(in the rows, 128 means zero)
D: rows in several groups, each row roughly a mix of its group's directions:
D (144 x 10):
[[148 140 129 178 143 143 163 140 124 110]
 [161 135 136 117 139 157 113 155  99  96]
 [140 116 146  79 120 129 116  98 101 112]
 [141 140 109 111 168 148 127 167 152 140]
 [121 127 154 107 114 104 125  77 103 132]
 [ 94 126 146 129 143 126  81 125 142 160]
 [140 118 102  80 107 112 139  98 115 135]
 [140 146 152 129 160 104  93 138 163 128]
 [152 117 145 122 144 125  78 136 164 128]
 [140 163  84 112 114 124 101 131 131 154]
 [126 168  86 101 121 134 126 107 121 150]
 [147 109 155  95 110 109 104 103 101 124]
 [120 102 179 152 134 143 155 138 134 118]
 [ 97 112 131 135  98 109 133  98 149 164]
 [121 137 100 142 132 121 172 111  87 123]
 [132 112 145 119 129 124  77 155 158 145]
 [111 137 156 167 148 146 112 162 146 131]
 [110 131 136 182 154 143 135 157 136 137]
 [146 102 144 103 115 148 121  94 158 104]
 [119 171  99 100 127 127 117 107 161 129]
 [136  88 127  95 107 134 149  90 122 124]
 [ 99 115 138 170 108 148 105 106 116 147]
 [161 137 117  97 162 121 143 160 141 113]
 [117 110  85 152 129 111 160 116 153 144]
 [135 167 107  81 119 134 134 110 149 126]
 [129 101 149 104  76 124 135 106 129 140]
 [147 102 149 102 111 152 117 102 159 109]
 [144 109 120 148 155 163 116 168 147 121]
 [159 117 168 118  97 149 122 127 100 117]
 [171 111 150 123 105 119 161 121 131 102]
 [166 120 110 142 142 151 102 150 105 103]
 [137 137 133  69 108 119 105 109 131 133]
 [105 131  96 103 137  99 106  92 112 127]
 [153 142 130 171 142 149 161 127 127 102]
 [134 128 129 101 153 169 146 159 134 156]
 [122 149  94 113 137 146 102 158 150 157]
 [126 149 134  80 114 124  99 112 160 135]
 [118 169  86 118 135 147 149 139 151 132]
 [149 102 109 143 146 159 129 161 160 125]
 [103 126 119  77 114 112 102 103 125 137]
 [107 113 133 131  92 101 131  88 132 156]
 [109  84 106 143 134 122 149 137 113 164]
 [133 161  81 114 114 121  97 124 127 148]
 [149 145 153 124 160 104  95 141 156 137]
 [141 121  89 152 148 146 123 167 149 122]
 [108  97 122  84 104 123 100 112 134 138]
 [123 152 127  73 117 128  97 112 139 134]
 [107  98 121 132 101 113 126  93 150 161]
 [118 113 132 137 101 140 184 134 104 138]
 [160 147 100 103 130 104 135 102 100 111]
 [119 145 114 138 129 122 182 109  96 120]
 [161  98 162 122 114 128 168 137 130 139]
 [148 135 163 118 149 112  97 138 168 133]
 [115  94 145 142  97 127 121  94  94 134]
 [137  84 169 136 126 121 116 125  94 126]
 [136 116 152 120 124 135  82 157 162 142]
 [114 174  88 122 141 147 144 128 148 131]
 [133 119  87  89 114 116 151 100 119 140]
 [116 134 154 139 144 155 108 171  97 133]
 [115  89 126  89 109 119  96 118 139 141]
 [100  92  89 147 138 125 149 126 132 153]
 [137  93 147 116 124 137 146 156  89 152]
 [140 110 147 137 116 102 144  93  97  96]
 [131 113 151  80 114 127 117  96 155 122]
 [111 151  94 129 100 131  85 136 134 148]
 [103 152 128 144 142  92 145 157 109 155]
 [ 97 133 125 169 104 137 101  99 122 143]
 [117 144 141 178 151 149 125 154 138 109]
 [105 164 152 107 116  99 138 110  99 124]
 [132 105  89 122 113 156 125  95 107 105]
 [128 123  83 141 120 105 149  98 156 115]
 [122 157 111 167 147 149 154 153 144 117]
 [113  90 119 133 105 123 109  91 142 158]
 [ 92 147 125 147  92 132 121  87 116 136]
 [141 128 115 124 126  95 134  82  99 100]
 [135 144 170 120 133 141  93 144  93 118]
 [135 166 128 166 157 114 157 139 116 122]
 [134  82 122 136 129 163 102 129 154 145]
 [103 118 157 159 147 118  87 118 135 146]
 [129 162 156 128 116 120 127 152  83 108]
 [150 145  96 111 131  94 129  92 109 112]
 [115 136 109 176 133 129 138 158 157 147]
 [138 134 102 109 131  95 132  89 104  99]
 [ 97  97 133 150 108 135 109  94 106 141]
 [145 143 115  93 145 156 143 156 137 161]
 [135  97 115 154 143 162 109 155 155 138]
 [102 175 127 120 130  95 135 136  99 116]
 [127 154  93 102 136 148 111 157 144 154]
 [152 146 127  93 112 138 124 134  93  91]
 [123 102 140 105  80 112 144 101 137 142]
 [140 134 173 155 113 144 146 166 125 127]
 [125  81 127 120 113 136 101  91 137 148]
 [106 109 120 143 101 106 135  96 152 162]
 [117  83 126  95 103 133  99 115 144 130]
 [ 89 117 156 153 122 153 126 145 157 145]
 [ 90 132 133 126 108  94 154 110 149 153]
 [160 142 137 117 153 153 122 154 105  94]
 [126  94 125 153 137 161 110 160 155 142]
 [114 139 121  77 125 141 159 128 141 159]
 [139 139 127 163 116  96  99 132 128  87]
 [ 95 143 118 143  91 131 114  89 116 143]
 [167 148  96 100 132 104 130 112 106 117]
 [128 145 138  93 113  96 140  93 100 115]
 [159 139 163 121 155 112 103 134 163 132]
 [141 117 126 128 162 165 107 167 130 111]
 [170 114 155 127 110 114 168 119 141 130]
 [110 120 132 137  95 101 146  92 145 158]
 [120 128 161 107 106 107 130  82 106 134]
 [120 141 162 174 147 139 106 152 134 116]
 [124 106 116 170 129 146 126 153 164 151]
 [145 108 138 164 107 106  98 124 104 104]
 [131 134  96 153 166 139 108 163 127 115]
 [135 145 129 116 158 104  75 127 149 129]
 [146 106 138 162 111 100  99 122 107 102]
 [119 157 118 161 154 107 111 165 120 142]
 [121 152 175  94 113 121 148 121 108 119]
 [130  82 144 132 160 155 124 156 130 140]
 [112 108  85 152 132 122 163 133 148 148]
 [154 133 161 125 156 107 102 139 164 134]
 [141 129 164 116 145 107  97 142 167 139]
 [106 110 129 136  96 102 133  91 141 159]
 [130 121 152 119 128 127  80 155 163 142]
 [126  74 134 134 119 135 106  99 143 150]
 [127 118  81 103 119 126 169 122 129 149]
 [143 146 100  75 111 130 145 108 128 123]
 [115 171  84 108 120 135 114 117 132 147]
 [159 151 127 127 114 117 136  98 139  80]
 [111 135 122  87 146 158 160 130 138 156]
 [112 127 159 171 147 143 109 161 134 127]
 [112 150  88 153 135 112 122 102 160 117]
 [ 97 126 136 110 144 149 104 152 110 168]
 [150  93 137 103 114 146 134  89 144 109]
 [139  99 168 139 150 128 165 118 119 108]
 [ 95 155 124 142 134  99 138 160 108 155]
 [ 98 102 154 161 120 162 121 125 125 153]
 [165 107 128 127 128 162 105 107 150 100]
 [129 118 153 110 140 100  89 143 160 146]
 [102 158 142 108 115  89 137 109  99 124]
 [144 129 114 108 170 140 128 169 153 133]
 [134 141 115 108 176 152 147 151 151 139]
 [115 131 151 102 137 147 104 153  96 161]
 [102 101 138 151 101 135 114  92 103 144]
 [126 111 179 147 126 153 153 152 136 132]
 [110 152 120 146 140 100 173 134  99 138]]
the two rows of each list that fit no group, in list order (the others fit one group, some only roughly):
- Q230: [ 93 137 130 161 153 131 110 134 159 156]
- Q277: [125 156 114  83 110 125 117 102 160 131]
- Q544: [149 125 152  91 117 137 126  88 153 110]
- Q487: [121  81 112 160 130 118 161 134 130 148]
- Q746: [111 147 100 141 133 110 163 129  85 140]
- Q193: [121 160 129 152 152  98 154 152 108 147]
- Q299: [122 157 125 153 145 113 180 127 107 122]
- Q604: [ 86 116 141 162 129 138 150 148 144 155]
- Q390: [131 128 161  94 106 101 132  94 132 150]
- Q862: [115  87 165 140 131 109 102 117 112 145]
- Q902: [124 179  97 129 141 149 150 145 136 118]
 | Q604; Q390
- Q90: [126 162 126 138 141 109 178 114 102 124]
- Q735: [113 145 117 154 166 122 130 170 121 153]
- Q580: [ 98 117 158 170 106 146 120 125 128 152]
- Q706: [ 92 117  96 140 121 108 121 111 157 159]
- Q288: [148 154 124 161 153 125 170 120 111 114]
- Q104: [150 155 162 111 135 146 143 151 105  98]
- Q87: [103 118 119 132 108 126 183 132  99 137]
- Q415: [154  86 154 114  96 135 112 114 111 127]
- Q567: [136 188 112 119 132 132 115 112 143 108]
- Q876: [152 138 161 115 145 151 100 163 108 129]
 | Q735; Q876
- Q483: [109  95  88 154 132 114 112 120 150 147]
- Q435: [160 131 142 139 162 120  88 137 157 123]
- Q833: [121 109 150 141  95 145 108  81 122 119]
- Q416: [123 158 127 162 155 105 154 150 106 140]
- Q754: [105 123 127  90 128 118  90 114 124 166]
- Q485: [101 121 153 177  99 134 107 134 127 133]
- Q981: [159 118 129 133 157 165 103 125 156 109]
- Q858: [156 103 152 140 127 172 135 149 152 126]
- Q921: [124 125 109  76 114 115 114 105 121 158]
- Q676: [165 114 154 121 141 134 102 122 170 114]
 | Q833; Q981
- Q10: [119 180 147 125 127 108 152 143 104 113]
- Q652: [150 147 141 146 162 122  92 149 158 128]
- Q788: [119  87 100 157 128 113 161 129 138 149]
- Q8: [119 152 109 112 172 141 153 158 134 143]
- Q666: [143 153 125  87 148 153 157 152 136 141]
- Q541: [140 161  82  93 140 122 140 114 122 134]
- Q420: [143  77 128 121 118 150 104 101 145 139]
- Q384: [131 114 102 158 108 166 157 131 102 126]
- Q5: [162 104 143  88 136 109 107 115 107 117]
- Q131: [154 113 164  91 125 154 114 116 114 110]
 | Q8; Q5
- Q357: [166 133 117 112 111 140 159 134 103  93]
- Q535: [102 128 102 148 130 110 151 155  90 148]
- Q362: [158 104 152 143 130 170 136 150 152 130]
- Q585: [143  96 154 105 124 130  94 123 167 127]
- Q178: [161 136 122 115 110 130 159 134  96  90]
- Q588: [150 163 129 134 137 126 143 170 159 109]
- Q632: [137 160  96 109 113  92 130 103 130 105]
- Q76: [ 96 117 155 148 131 141 141 173 127 151]
- Q561: [127 184 101 118 127 134 124 116 144 101]
- Q134: [114  98 136 153 108 167 132 142 163 133]
 | Q76; Q134
- Q256: [114 109 140 106 128 116  79 151 152 145]
- Q194: [116 130 158 131 117 159 124 161  90 149]
- Q912: [156 137  97  81 150 110 140 131 121 116]
- Q477: [115  82 144 163 135 133 136 156 125 150]
- Q160: [144 158  93  85 148 131 144 128 123 142]
- Q595: [126 167 108 155 140 122 152 169 136 123]
- Q257: [141 148 164 105 116 125 126 143  89  98]
- Q908: [152 148 150 160 144 112  87 144 144 124]
- Q474: [104 138 109  78 129 127 108 119 126 162]
- Q795: [131 119 187 137 134 127  92 133 116 130]
 | Q194; Q908
